[[-8.51  4.25 -3.91 -7.91]
 [-2.81  2.88 -2.04 -3.48]
 [ 7.11  8.74  5.94  7.51]
 [ 1.73  4.87  1.84 -8.87]]
The entry directly above -3.48?
Answer: -7.91
The entry in the bottom-left corner?
Answer: 1.73
The last entry, reading row by row?
Answer: -8.87
The entry just right of -2.04?
Answer: -3.48
The entry just left of the smallest entry?
Answer: 1.84
The largest entry in the first row: 4.25
The first entry in the row that holds the largest entry?
Answer: 7.11
The second entry on the diagonal from the top-right corner?
Answer: -2.04
The largest entry?
Answer: 8.74
The entry just right of -2.81?
Answer: 2.88
The smallest entry in the first row?
Answer: -8.51

grid =
[[ 4.49 -1.74  1.74 -0.31  1.37 -1.31  0.59  0.31  0.21 -1.64 -2.34 -3.09]
 [ 4.99 -1.72  2.05 -0.66  1.23 -1.35  0.34  0.23  0.22 -1.96 -2.80 -3.19]
 [ 5.28  0.40  1.43 -2.00 -0.69 -3.30  1.48  0.17  0.39 -3.52 -6.03 -2.12]
 [ 6.15 -1.34  2.56 -1.72  0.45 -1.34 -0.10  0.27 -0.21 -2.45 -4.55 -3.25]
 [ 3.85  1.07  1.25 -3.60 -0.86 -2.84  0.90  0.45  0.07 -2.92 -6.68 -2.20]
 [ 3.57 -0.93  0.67  0.83  0.68 -2.60  4.15  0.60  0.31 -3.95 -3.37 -2.44]
 [ 3.68  1.44  1.30 -3.44  0.20 -3.35  2.21  0.58  0.33 -3.03 -5.73 -1.76]
 [ 2.20  0.97  0.78 -3.27 -0.05 -3.70  2.04  0.60  0.34 -2.83 -5.30 -1.64]
 [ 6.33 -0.70  2.32 -2.58 -0.62 -0.72  0.31  0.80 -1.35 -2.44 -5.97 -2.94]
 [ 4.05 -1.33  0.90 -0.13  0.81 -1.75  0.99  0.21  0.28 -1.74 -2.27 -2.56]]
The last entry, reading row by row: -2.56
What is the entry directly above -0.10?
A: 1.48
What is the entry just left of the smallest entry?
A: -2.92
What is the largest entry in the first row?
A: 4.49
The 3rd largest entry -> 5.28
The maximum -> 6.33
The top entry of the column that holds the smallest entry: -2.34
The entry just left of -2.60: 0.68
What is the 1st entry on the diagonal from the top-right corner?
A: -3.09
The entry directly above 0.07: -0.21
What is the smallest entry?
A: -6.68
What is the entry just right of -2.83?
A: -5.30
The entry just left of 2.04: -3.70
What is the second entry, reading row by row?
A: -1.74
The entry just right of the largest entry -> -0.70
What is the entry directly above the largest entry?
A: 2.20
The 2nd smallest entry: -6.03
The entry directly below the smallest entry: -3.37
The 3rd entry on the main diagonal is 1.43
The smallest entry in the last column -> -3.25
What is the entry in the bottom-left corner?
A: 4.05
The second largest entry: 6.15
The second entry on the diagonal from the top-right corner -> -2.80
The fourth-last entry, reading row by row: 0.28
What is the entry directly above 0.68?
A: -0.86
What is the largest entry in the last column?
A: -1.64
What is the entry directly below 2.32?
A: 0.90
The entry just left of 0.80 -> 0.31
What is the last entry in the row that holds the smallest entry?
A: -2.20
The fifth-last entry, reading row by row is 0.21

x =
[ 146.53  121.11  149.68 -167.52  123.64  155.92  137.31   96.15   36.92
  206.21   88.61    7.89]
The entry just right of -167.52?
A: 123.64
The entry just right of 146.53: 121.11
The entry just right of 149.68?
A: -167.52
The entry just right of 88.61?
A: 7.89

m =
[[-1.32  4.21 -0.21  0.80  6.57 -7.80]
 [-0.79  4.07  0.11  4.52  6.57 -7.87]
 [-1.43  3.33  0.11  2.28  6.57 -7.58]
 [-2.26  3.11  1.12  4.89  6.83 -7.43]
 [-2.95  2.50  0.11  3.61  6.57 -7.30]
 [-2.79  2.84  1.14  4.12  6.57 -7.31]
 [-3.32  1.88  0.11  2.25  5.95 -5.93]
 [-1.96  3.42  0.11  5.86  6.58 -7.80]
 [-0.41  4.24 -0.14  2.30  6.57 -7.88]
 [ 0.13  4.08 -0.09  4.17  6.56 -7.52]
 [-3.29  2.18  0.81  3.02  6.12 -5.76]
 [-2.55  2.98 -2.44  2.19  6.67 -7.43]
 [-2.26  3.11 -1.15  3.61  6.78 -7.43]
 [-3.18  2.26  1.38  3.87  6.50 -6.67]]
Rows and columns are numbered from 1.
Which number is the entry directly below -2.95?
A: -2.79
The entry directly above 6.50 -> 6.78
The entry directly below the smallest entry: -7.52
Which number is the entry just right of 4.52?
A: 6.57
The bottom entry of the column that holds the smallest entry -> -6.67
Which number is the entry at row 1, column 1?
A: -1.32
The entry in the bottom-left corner is -3.18
The entry at row 3, column 2: 3.33
The entry directly below -5.76 -> -7.43
Which number is the entry just right of -0.41?
A: 4.24
Which number is the entry just right of -3.32?
A: 1.88
Which number is the entry in row 3 and column 1?
A: -1.43
Which number is the entry in row 2 and column 1?
A: -0.79
Which number is the entry just right of 4.21?
A: -0.21
Which number is the entry directly below 2.50?
A: 2.84
The entry directly above the smallest entry: -7.80
Which number is the entry at row 2, column 3?
A: 0.11
Which number is the top-right entry?
A: -7.80
Which number is the entry just right of -3.29?
A: 2.18
The entry at row 1, column 2: 4.21
Which number is the entry directly above -1.96?
A: -3.32
Which number is the entry just right of 1.12?
A: 4.89
The entry directly above 0.81 -> -0.09
The entry directly above the largest entry -> 6.57
The bottom entry of the column that holds the largest entry: 6.50
The entry just right of -0.09 is 4.17
The entry directly above 2.26: 3.11
The entry directly above -0.09 is -0.14
Which number is the entry at row 3, column 3?
A: 0.11
